One turn moves each row of this set onto another row. After a few examples, where does it send each row asked below?
lemat: [-12 -18  10  12  10  -3  -5  11   4  -4   8  11   0  -2  -1   6 -25  13
   1]
pim: [-11  20   0  18  12  -2   2   2  -8 -17  19  11  -5 -15  -3   0 -16  22
   3]
lisib: [ -6   1  14 -10  -9  15  -4  19   7  18  18  16  -8 -16  -3  -6 -24  -6
  16]
Gufod: [-36  27   8  10  10   2   5  16   1   8  18   2 -15 -11  -2  21 -13  12
  16]
Dal: [-16   0 -12  11   8  -2  -8  -4  -7  24   3  19  -3 -39   6   0 -29   3
   8]
lir: [-24  14 -16 -13  15   6   2  -3   9  19 -13  12 -25 -28 -21   2 -11   7
  13]
Zub: [-14  -2  13   6  -4   8 -17  15  13  18  -5  31  -8 -14  -2  12   8   7
  28]
koru: [ -6  -9   9  -7  -7  13  -2   4  10   0  11  28  -5 -12 -10 -15  16  12
   2]
rogal: [-22 -11   5  15  10  -7   4   3   5  -2   5  23  -6  -2 -12  13 -13  14
 -14]
sut: [-26   5   5  -6  -6  28  18  18 -10  10  18  18 -11 -17   3 -14  -9  -1
   0]
vez: [-13  12 -14  13  28  18  -4   1   2  19  -6  10  -1 -29   8 -10  14   6
  16]
zozi: [-30  27  14   6  15   3   2   9  -8  13  16   2 -10 -28 -10  14 -24   4
   4]
Lakot: [-21  12  -9  -9   8  24  14   6   1  -4  -6  14 -18 -22 -16 -15  13   7
   0]
Tagi: [-15  -8   0  -6   2  20   0  13  13  -2   2   4 -13  -3  -5 -14  21   9
  14]
Mosa: [-30 -11  -5  24   4  11  -5   5  -8  26   7  12   3 -27  19   1  -1   3
   3]
dezu: [-21  -2  -3  15   9   9 -16   1   5  13  -2   1  -9 -16   5  -2  29  10
  21]
Neta: [ -2 -13   2   4  12  25  -6   6   3  19  -3   9  -4 -18   1  -5  20  18
  20]
zeli: [-25  23 -24   6  16  11   3   9  -1  22  -2   4  -3 -35   5   3   7  12
  20]
laru: [-16   1 -13   9  15  -6 -15 -22   9  19  -6  14 -21 -22  -8   1  -1   9
  20]
lin: [-27  -6  21   5   7  10   1  33   3   4   4   3   2  -9  -4  12  -9   6
  -2]
bap: [-16  -7  10 -21   2  21   2   6   4   4   5  14 -13 -26  -6 -19  16  17
  10]
Regot: [-33   1 -11  10  14  -3   4  14   4   5   4   3  -7   0   3  17 -21  26
   7]
Gere: [-29  12 -19  -4  27   4   2 -10  15  22  -5  20 -18 -23   2  -9 -10   0
  17]
sutum: [-20 -16  12  10  -8  22  -1  14   3  17  21  14  -2  -8  11  -7   2  -1
   4]
gabo: [-12  -9  18  -8   3  15  -5   3   9  16  -4  32 -23 -14  -8   2   3   8
  30]
mugim: [-33   8   4 -27   9   8   2   4  15  14  -2  24 -25 -26  -5  -8  -6   4
  21]
tidad: [-28  17 -12  11  16  12  -2  -7  -9  11  -9  11 -13 -35  -6  -3  19   9
   6]
Migo: [-22   4  14  29  12   2  -7  15 -13  -6   7  13   1 -12  11  10 -10   9
  11]
fur: [ -6 -10  10  15  -2   3 -20   4   5  23  12  20   1 -23   7   0 -17  -5
  15]
lav: [-24  14 -25  -9  12   2  17 -11   9  16  10  20 -19 -21  -8  -9 -12   9
   9]
Zemid: [-16   6  26   2   7   5   5  13   2  -4  13  19  -6 -17 -18   5 -22  -1
  -9]
vob: [-14  12   4 -17   5  12   0  16  17   3  -9  19 -24 -13 -18  -2  -5  -3
  25]
mula: [-25   3  -3  15  17  -6  -8   6  -5  13  12  -7  -4 -13   8  14 -27  19
  14]
mitob: [-16  11  -7 -14   1  11   8  11  -6  19  10  14 -12 -32  -4  -7 -36   3
   9]
Kog: [-36   9 -11   8   5  18  13   9 -20  17   6  16  -6 -36  10  -3 -12   5
   0]
leta: [-10 -17 -16  12   5  10 -10   1   9  19  -1   8   2 -16   5   1  11  25
  13]
Natok: [-27  19  -7 -12  18  14   4  -1   3   3   3  15  -9 -38   2 -25  11   5
   6]
Nenom: [-25  15  25  14   6  -1   5   6   3   1  20  22 -13 -13 -16  16  -4   0
  -3]
nobi: [-15  15  10  18  12  -3  -9  24  -6  -7  -3  14   7 -21  -3  16  -8  15
   4]
vege: [-32   4   8  -3  11   9  15   9   0  10  19  -5  -8 -16 -15   3 -17  11
 -16]
fugal: [ -7  -5  -6  14  21  12  -5 -12  10  24  -6  29 -15 -11   1   1  -2   4
  27]
besa: [ -6  -2   7   5   4   1 -17  -3  18   4  -1  23 -20  -7  -6  -3   4  -1
  31]
sigor: [-27   3   2 -28  -3   8   3  16  21  22   7  14 -15 -11 -13  -1  -1   6
  14]
buf: [-17   7   3   1   9  -1   6   2   7   3  31 -10  -7 -13 -14   4 -11  21
  -7]
vud: [-27  13   1  22  17   2   6  -9 -16   1  23   5  -9 -18   1   0 -17  14
  -3]
meb: [-11   9 -14  24  11   2  -3 -14   2  12  -3  36 -11 -24   2   4  -3   8
  21]
Toza: [-22  31   2 -12   3  13  11  12  -1   4  12  23 -10 -32 -10 -13  11  -1
   9]
Muzu: [-19   3  13   1  10  -2  -5  24   9  13   8  -6   5 -17 -15  19  -2  13
  -5]

sigor moves to Toza
Gufod moves to pim
mula moves to Migo
Now these:
Tagi moves to vob
gabo moves to bap
lisib moves to sut

One turn moves each row of this set onto another row. After a few examples, where does it send each row asked below?
zun: [-10 -15   8  21  -9  17   4  -5   0 -23 -10  16  -1  -8 -12  21   9 -26
  -3  22   4  10  -9   6  -3  11   3   1   4]
Dume: [-12  -6  -1  10 -12  12  -6   9   3 -19  -7  34   7  -2  -5   8  18 -32
   8  21  -3  19 -15  16   0   9   3  -6  10]
zuzif: [ -6 -16  12  25  10   7  33   7  -9 -12  12  11  -6  -9   5  18  -6  -9
 -12   8  10   2 -13  23  11  13 -15  19   7]
zat: [ -8 -11   3   7  -7  10  -7   4  -3 -23  -1  31   3  -7   2   8  24 -36
  13  11  -5  17 -23  12   3  12   0  -8   9]
vari: [  9  23  15 -18  12  -4 -13  26  -9  -5  23  24   7  18   6  -4   1  -6
  12  21  16  -6 -10  20  15   9  -5  -6  16]
gali: [ -7  -5   8  15   5   3  29  22 -17  -4  24  12   5   3  18   2  -8  -7
   1   6   8   8 -13  33  12  13 -15  27  12]
naku: [ -4  12  16  19   5   5  13  18 -15  -2  16  20   1  16  16  -4 -12  -1
  -6   8   2   6   9   7  23  24   6  18  -1]
bubor: [  1  -4  16  -6 -17   5 -19  25 -10  -6  20  11   0  28   2  -4  18 -10
  19  18  14   7 -19  27   8   3  -5 -19   3]
Dut: [ -5   6  13  12  -6  11 -12   2  -9 -18  -1  28  -2  10   6   0  13 -22
   4  11  -7  11   1  -8  15  23  16  -6  -5]
tek: [ -8 -17   3   6   3   3  15  11 -11 -18  16  20   5 -12  11   8  14 -27
  14   5   2  14 -31  32   0   7 -17  13  18]
Rolit: [  3  -7  15  -3  -4  -1  -8  30  -5  -1  22  24  -6  20   7  -5  17  -8
  12  11  13   8 -28  36  22   4 -17 -20   6]
gib: [  9   1  -3   3  -5   1  16  -8  16  -8  27  -4  -4   6  -3 -16  -6  -7
  -6  23   3  15 -32  11  20  -9 -19   8  11]
kanam: [-10 -26   7  23  -5  11  22   3  -3 -19   2  12  -4 -12  -5  22   8 -22
  -3  15   6  10 -21  23  -1   7 -13   9   9]
zaki: [  8 -12  13  -8 -10  -3 -10  12   3 -21   4   6  -5   5  -5  16  14 -11
   3  18  23   0 -26  30   1 -10 -25 -17  14]
gugo: [ -3  -4  12   9  13   1  23  14 -22  -9  28   9   3   1  22   1  -4  -9
   5  -1   6   4 -13  22  13  17 -13  27  10]
maf: [ -5   4  14  21   1  14   5  -4  -3 -19  -7  18  -3  -1  -8  17  -3 -15
 -11  21   4   1   7  -6   8  20  11   6  -1]
zuk: [  8   8  15 -10  13  -7  -2  30  -4  -1  24  31  -2  15   9  -4   8  -5
   8  13  14   0 -23  32  25   6 -15 -12  15]
Pas: [ -2   2  16  24  13   8  22   3  -9 -12   7  15  -5  -2   3  15 -12  -4
 -16  11   8  -3   5   2  16  21   0  18   0]
Suv: [  9   4  16  -8 -12   0 -25   7   5 -22  -5  13  -5  11  -9  12  13 -10
  -1  24  18  -2 -11  11   4  -3  -8 -25   6]
zoka: [-12 -16  -1  10  -6   7  17  18  -7 -14  11  21   7  -8   5  10  10 -26
  10  14   4  16 -26  37  -4   4 -15  12  18]
las: [ 11  -9  17  -4   2  -8   5  18  -3 -12  17   1  -9   8   5  11   2   3
  -4   9  26  -5 -23  36  12  -8 -32  -5  12]
Vetut: [ -2  10  19  14   7   4   6   9 -21  -8  18  15  -1  15  19  -3  -6  -5
   0   2   0   4   6  -1  21  26   7  16  -4]
Fudek: [ 11   9   1   4  -4   1  14  -8  15  -6  26  -4  -5  10  -1 -18 -10  -4
  -9  22   2  11 -22   3  24  -3 -14   9   7]
vin: [  4  14  17 -16  -7   3 -23  20 -13  -7  19  13   8  26   2  -3   7  -8
  19  24  16   0  -8  17   5   7   1 -10  10]
Nur: [ 15   9  24  -2   7 -10   1  16  -5 -10  17   5 -12  17   9   7  -8  12
 -11  10  25 -12  -6  18  23   2 -20  -4   4]
Ralu: [  7  -1  -4   3 -12   3   8 -11  21 -12  20  -1  -3   5  -9 -16   1 -14
  -3  25   2  17 -33   9  15 -10 -16   0  11]
guf: [  9   7  -2   3 -14   4   1 -14  20 -13  16   1  -3   8  -9 -16  -1 -14
  -6  28   0  15 -26  -1  18  -5  -7  -2   7]
komu: [ -7  11  10  16  -6  11  -9   9  -2 -13  -5  32   2  11   1   0   6 -18
  -3  17  -5  12   6  -3  15  22  17  -3  -3]
Pufof: [ 14  16  22  -7   2  -4 -18   8   1 -15   2  12  -8  18  -2   7  -1   3
  -9  18  21 -10   2   3  17   5  -5 -17   0]
Mup: [  9  13   1   4  -7   2   6 -13  17  -8  20   1  -4  12  -7 -19  -7  -7
  -9  25  -1  12 -19  -4  23  -3  -5   2   5]

guf moves to gib
Dume moves to gali
Rolit moves to vari
Now these:
zuzif moves to maf
Dut moves to tek
las moves to Pufof

